Every row has a hidden score. In each pair, how much higher is the second row's than the first's? 8 means about the same, 16 much higher and 0 much lower.
36|46|-26|7|-7|-8|12|1
14|7|19|-20|-14|0|14|-22 -> 3
15|11|1|-18|2|18|14|-4
21|15|-26|36|-8|-8|11|23 -> 12
-35|-46|-1|25|0|-31|-6|33
-12|-6|-25|27|10|-27|-1|27 -> 11
18|12|-21|33|-13|-14|6|15
6|21|7|-15|7|29|-14|-35 -> 4
-28|-47|-2|24|0|-35|-8|33
14|29|-26|28|5|7|-5|3 -> 16
9|19|-28|31|5|4|-8|6
15|10|20|-16|-9|13|4|-29 -> 6
11|3|21|-21|-21|-9|18|-19
24|0|28|-22|-32|-20|18|-8 -> 8
-21|-13|11|-14|20|28|-23|-7
-17|-19|4|-8|13|16|-14|12 -> 9
-23|-10|13|-16|17|33|-30|-21
-11|6|7|-16|10|34|-16|-15 -> 12
-23|-19|12|-10|18|17|-15|9
9|-7|-40|21|18|-27|43|58 -> 12
-24|-12|9|-14|19|22|-21|-6
20|2|17|-20|-19|-6|26|-4 -> 14
23|5|15|-20|-20|-9|26|1
4|27|-6|14|-6|11|-21|-34 -> 10
-5|2|0|-12|14|24|-3|-2
37|35|-15|-6|-11|-9|23|3 -> 15
-16|2|12|-14|16|35|-22|-17
-26|-31|-18|26|9|-32|1|35 -> 7
18|3|1|-17|5|-2|31|17
-9|2|9|-15|18|36|-15|-10 -> 7
-18|-22|-15|31|8|-22|-6|28
-46|-29|20|-11|21|19|-40|-15 -> 4
-6|8|11|-14|10|37|-17|-18
-15|-18|-19|30|10|-27|-3|31 -> 6
-24|-16|12|-13|15|27|-19|-10
12|15|17|-21|-6|9|12|-26 -> 13
-54|-21|36|-14|7|34|-69|-63
18|23|-36|31|7|-7|15|18 -> 15
15|-8|28|-24|-28|-20|22|-5
-23|-26|-3|24|-4|-28|-25|13 -> 5
14|20|3|-17|5|23|7|-19
-16|4|34|-23|-6|32|-35|-62 -> 7
15|-6|28|-25|-22|-18|17|-12
36|30|-5|13|-13|-14|0|-9 -> 11
-21|-26|14|-15|9|20|-4|9
20|31|-26|20|3|7|-1|1 -> 16
26|7|23|-19|-31|-21|16|-9
15|-1|16|-18|-17|-5|26|-5 -> 6
13|-1|20|-18|-15|-3|23|-11
15|12|17|-23|-10|3|16|-21 -> 9
19|6|13|-18|-17|-6|28|-1
7|2|25|-19|-19|6|6|-33 -> 8
30|33|-47|24|17|-4|22|22
-40|-54|33|15|-23|-21|-55|-5 -> 2
15|-22|8|11|-20|-5|27|26
4|11|-46|26|23|-18|22|29 -> 8
17|-3|21|-18|-20|-18|27|-1
-53|-50|26|15|-2|-12|-52|-10 -> 1
33|31|-10|19|-18|23|-7|-2
22|22|-38|32|6|-9|21|33 -> 5
-33|-21|12|-14|20|28|-29|-13
24|17|-40|27|14|-15|33|48 -> 14
15|24|-37|29|7|-6|13|21
-37|-21|14|-12|20|28|-32|-12 -> 0
12|20|6|-20|-1|19|9|-20
-46|-30|18|-13|21|24|-41|-20 -> 0
13|0|19|-23|-16|-1|21|-12
10|5|26|-21|-24|4|2|-36 -> 10
25|9|23|-24|-29|-15|14|-11
15|13|15|-18|-9|4|9|-23 -> 6
14|-2|24|-23|-23|-14|18|-17
5|12|-29|26|10|0|-6|9 -> 8
28|17|-45|30|8|-17|37|49
18|23|-34|32|4|-4|13|21 -> 9
9|26|-46|19|23|-8|21|15
17|1|18|-19|-14|-10|27|-4 -> 7
13|6|25|-22|-19|-2|12|-24
46|15|29|3|-52|5|0|-11 -> 13
-16|-9|8|-12|14|27|-17|-5
27|38|-32|14|4|4|13|5 -> 16
6|26|-45|22|18|-6|14|16
29|15|-43|30|11|-14|31|47 -> 6
-11|-8|-28|27|12|-19|4|33
9|-4|19|-21|-18|-5|22|-9 -> 10
2|18|-45|20|23|-17|20|21
12|21|5|-17|4|20|10|-19 -> 8
-6|-17|-27|22|11|-34|16|51
-30|-14|18|-15|18|30|-33|-20 -> 5
31|23|-44|29|10|-17|36|46
24|5|10|-17|-18|-5|28|-1 -> 8
9|-4|20|-20|-15|2|20|-13
41|41|-36|17|1|-3|37|29 -> 13
22|-5|25|-15|-29|-20|25|0
19|5|14|-16|-18|-8|28|1 -> 9
30|35|-33|15|0|-5|27|18
17|-2|21|-21|-19|-6|25|-7 -> 4
3|7|20|-24|-8|11|0|-39
-46|-29|21|-15|17|23|-40|-20 -> 1
36|44|-31|14|-1|-5|17|8
-13|-3|7|-12|15|29|-16|-7 -> 0
10|4|32|-20|-25|-2|1|-35
-26|-25|18|-19|14|30|-20|-10 -> 1
17|-6|21|-16|-19|-18|31|-1
7|12|17|-21|-7|24|-5|-36 -> 9
0|25|-20|19|2|4|-13|-19
-45|-28|21|-14|25|21|-41|-16 -> 0
23|15|-37|33|4|-10|20|30
-7|2|6|-13|19|29|-19|-9 -> 2
1|15|6|-15|15|30|-4|-20
17|29|-38|27|8|2|15|13 -> 14
12|10|23|-22|-20|-2|7|-33
33|17|14|-17|-25|-8|19|-3 -> 9
33|26|4|-15|-19|-13|16|-6
-15|-9|4|-11|13|20|-15|5 -> 1
-38|-52|5|23|-1|-28|-13|31
17|1|16|-22|-19|-9|26|-4 -> 15
32|30|-33|14|4|-4|32|25
-11|2|24|-23|-8|27|-24|-58 -> 5
-26|-14|10|-12|21|28|-25|-7
18|6|25|-21|-22|-12|16|-21 -> 15
16|-7|23|-21|-22|-19|26|-3
16|33|-45|22|15|-1|20|23 -> 12
15|-9|30|-22|-29|-22|23|-5
21|3|18|-23|-17|-10|29|-3 -> 8
3|11|1|-20|12|21|11|-9
16|1|23|-21|-19|-8|20|-12 -> 10
11|-28|44|-20|-33|-13|13|-2
18|35|-23|19|-3|9|-3|0 -> 15
1|13|6|-19|8|28|0|-17
-22|-21|-19|25|9|-30|5|36 -> 6
-53|-47|29|-6|18|14|-42|-6
20|3|20|-18|-23|-9|22|-8 -> 16
-28|-19|14|-12|16|28|-21|-5
20|-2|25|-24|-26|-15|17|-7 -> 14
-47|-30|22|-11|21|21|-40|-18
16|1|32|-22|-24|-8|10|-23 -> 16
17|11|19|-20|-10|2|13|-19
19|2|22|-20|-16|-13|21|-7 -> 7
-13|-4|-24|29|9|-14|-10|19
-16|-17|5|-10|14|21|-12|12 -> 4
-17|-30|-23|24|10|-38|19|52
-7|4|25|-21|-6|15|-9|-48 -> 11
21|23|-47|17|14|-14|38|42
-32|-43|-9|24|4|-31|-5|34 -> 1
-25|-12|20|-20|10|31|-17|-19
15|-19|23|-20|-21|-33|25|10 -> 9
15|32|-30|19|8|7|1|0
35|42|-27|9|-7|-1|21|9 -> 11
-6|5|22|-21|-7|17|-2|-44
-1|7|-37|26|16|-17|11|29 -> 7
-13|-1|9|-14|12|36|-21|-19
-32|-31|20|-16|13|19|-22|1 -> 4
-4|1|-18|34|-4|-6|-17|3
14|20|0|-16|1|21|6|-19 -> 8
-12|-6|-29|26|16|-26|3|26
22|15|-49|22|14|-20|41|49 -> 11
34|36|-22|0|-6|-2|21|5
14|20|-42|32|17|-14|18|29 -> 4
-10|-13|-23|26|8|-30|-7|28
-1|13|-35|30|16|-14|4|21 -> 11
24|34|-35|14|-2|-9|30|24
-13|-14|-27|27|8|-27|3|33 -> 1
-39|-31|18|1|19|16|-51|-17
-37|-53|5|24|-2|-34|-12|31 -> 11
-20|-5|12|-14|17|34|-29|-21
0|9|27|-23|-9|10|-11|-52 -> 12
11|25|-43|21|19|-6|20|16
22|6|20|-20|-20|-15|21|-9 -> 7
-18|-11|-18|30|7|-20|-10|25
-21|-7|21|-19|13|37|-27|-29 -> 5
-18|-6|10|-17|19|34|-25|-15
-16|-1|-23|26|22|-5|-18|7 -> 10
38|30|-4|-10|-14|-12|23|-2
13|4|-44|23|18|-27|42|56 -> 4
17|-8|31|-23|-31|-16|20|-6
32|32|-9|-8|-12|-9|17|-3 -> 11
-41|-27|18|-11|19|23|-38|-19
17|-3|7|-14|-9|-6|33|25 -> 15
16|1|24|-20|-20|-9|19|-13
-27|-28|6|24|-7|-21|-33|9 -> 5
-16|-17|-9|34|-4|-14|-25|12
-46|-57|18|22|-4|-22|-34|15 -> 3
-15|-9|10|-13|14|28|-17|-3
17|0|15|-19|-20|-9|26|-4 -> 14
-28|-24|12|-7|17|15|-17|8
-40|-52|25|18|-16|-25|-47|4 -> 9
12|4|27|-19|-17|0|4|-30
1|16|-46|19|29|-17|27|21 -> 7
-17|-20|-23|30|9|-25|7|35
15|6|23|-22|-18|-4|13|-23 -> 11
-28|-15|12|-14|20|22|-23|-10
-11|2|8|-11|12|37|-17|-18 -> 12
-46|-30|21|-12|20|21|-42|-20
14|7|16|-19|-12|0|10|-22 -> 16
-18|3|31|-22|-6|29|-28|-61
14|-2|23|-24|-20|-11|15|-18 -> 8
21|6|11|-20|-14|-11|31|-1
12|12|-32|33|3|-13|7|21 -> 9
-42|-53|28|18|-13|-25|-49|3
23|9|13|-18|-20|-9|30|0 -> 16
-44|-59|18|19|-8|-24|-37|13
19|27|-42|25|15|-6|21|22 -> 16
2|7|-25|36|4|-10|-4|21
-7|8|-23|30|7|-2|-14|-1 -> 8
37|28|4|-10|-31|-11|18|-7
-1|0|-21|30|-1|-14|-10|17 -> 2
-31|-22|16|-16|19|28|-30|-13
-21|-2|21|-19|5|35|-19|-31 -> 13
-43|-27|20|-13|21|22|-38|-14
31|39|-25|6|0|-7|20|8 -> 16
-41|-25|12|-14|24|21|-30|-9
-28|-4|12|-14|22|33|-37|-29 -> 10
44|21|1|-12|-25|-11|28|13
27|31|-36|15|3|-7|34|25 -> 8
29|8|15|-19|-20|-10|25|-4
-2|7|-35|23|13|-23|11|31 -> 7
24|1|22|-20|-29|-13|23|-5
22|4|12|-19|-19|-7|26|-2 -> 8
-25|-12|13|-14|19|30|-25|-12
-35|-20|13|-11|22|20|-28|-10 -> 7
-28|-17|16|-13|19|23|-24|-5
-9|-8|-37|27|17|-30|13|33 -> 12
16|15|31|-10|-39|-10|-36|-40
-50|-64|21|17|-6|-28|-33|13 -> 0
-2|10|19|-25|0|16|1|-39
18|16|-24|31|-7|-4|5|11 -> 12
39|41|-7|-1|-21|-3|8|-11
35|25|-5|-12|-16|-15|24|1 -> 5
37|38|-37|16|0|-5|30|24
39|41|-36|20|3|-4|32|28 -> 8
-20|6|37|-25|-6|32|-36|-66
-35|-55|2|23|-1|-30|-10|33 -> 2
-41|-32|18|-12|20|23|-36|-14
-14|-28|-14|29|3|-33|4|45 -> 12
10|20|2|-17|4|18|9|-18
7|28|-43|25|21|-10|21|15 -> 9
36|41|-24|11|-6|1|19|18
-1|10|9|-16|12|36|-10|-20 -> 1
7|11|-38|33|10|-20|13|30
16|-10|27|-22|-23|-15|20|-10 -> 6
7|26|-1|-12|14|28|-16|-27
-29|-15|16|-13|19|29|-26|-10 -> 3
4|12|2|-18|12|31|-2|-17
-40|-29|31|-5|7|25|-58|-23 -> 3
-26|-7|52|-10|-17|28|-80|-77
-20|-11|11|-19|18|27|-18|-8 -> 5
-30|-16|14|-12|20|31|-29|-14
-49|-60|21|17|-9|-23|-41|8 -> 8
36|38|-18|-5|-4|-5|22|5
-53|-25|28|-12|8|7|-61|-52 -> 0
-2|19|4|-14|16|35|-15|-24
21|17|-41|30|7|-13|24|38 -> 11
16|19|1|-18|0|22|9|-20
-40|-53|11|22|-3|-31|-17|27 -> 1
11|31|-32|21|7|6|4|5
19|-3|29|-20|-31|-22|13|-8 -> 5
13|-7|18|-26|-19|-20|24|4
19|34|-31|22|4|5|5|7 -> 12
45|39|-22|10|-9|2|28|21
-36|-27|16|-10|22|21|-31|-8 -> 0
-38|-18|20|-15|19|27|-42|-25
-18|-13|-30|27|12|-23|6|33 -> 13
23|18|-41|34|12|-12|23|40
-48|-45|28|10|1|2|-62|-14 -> 0
29|37|-32|9|-6|-4|25|12
-36|-19|19|-16|20|30|-39|-24 -> 0
21|22|-32|32|-1|-3|10|15
37|29|12|-11|-32|2|7|-13 -> 11
16|5|24|-20|-20|-5|15|-20
8|10|-37|33|11|-18|11|26 -> 7
-14|10|25|-20|2|37|-45|-58
28|36|-25|9|-1|-5|18|-5 -> 13
36|39|-40|13|5|1|29|24
-24|-35|5|27|-9|-31|-25|20 -> 0
16|11|-7|28|-20|-5|-10|-4
21|31|-31|24|5|1|7|10 -> 7
-8|-19|-7|39|-4|-15|-18|13
13|-9|16|-23|-14|-32|31|12 -> 9
14|17|10|-18|-5|16|8|-22
-17|6|32|-21|0|36|-42|-62 -> 5
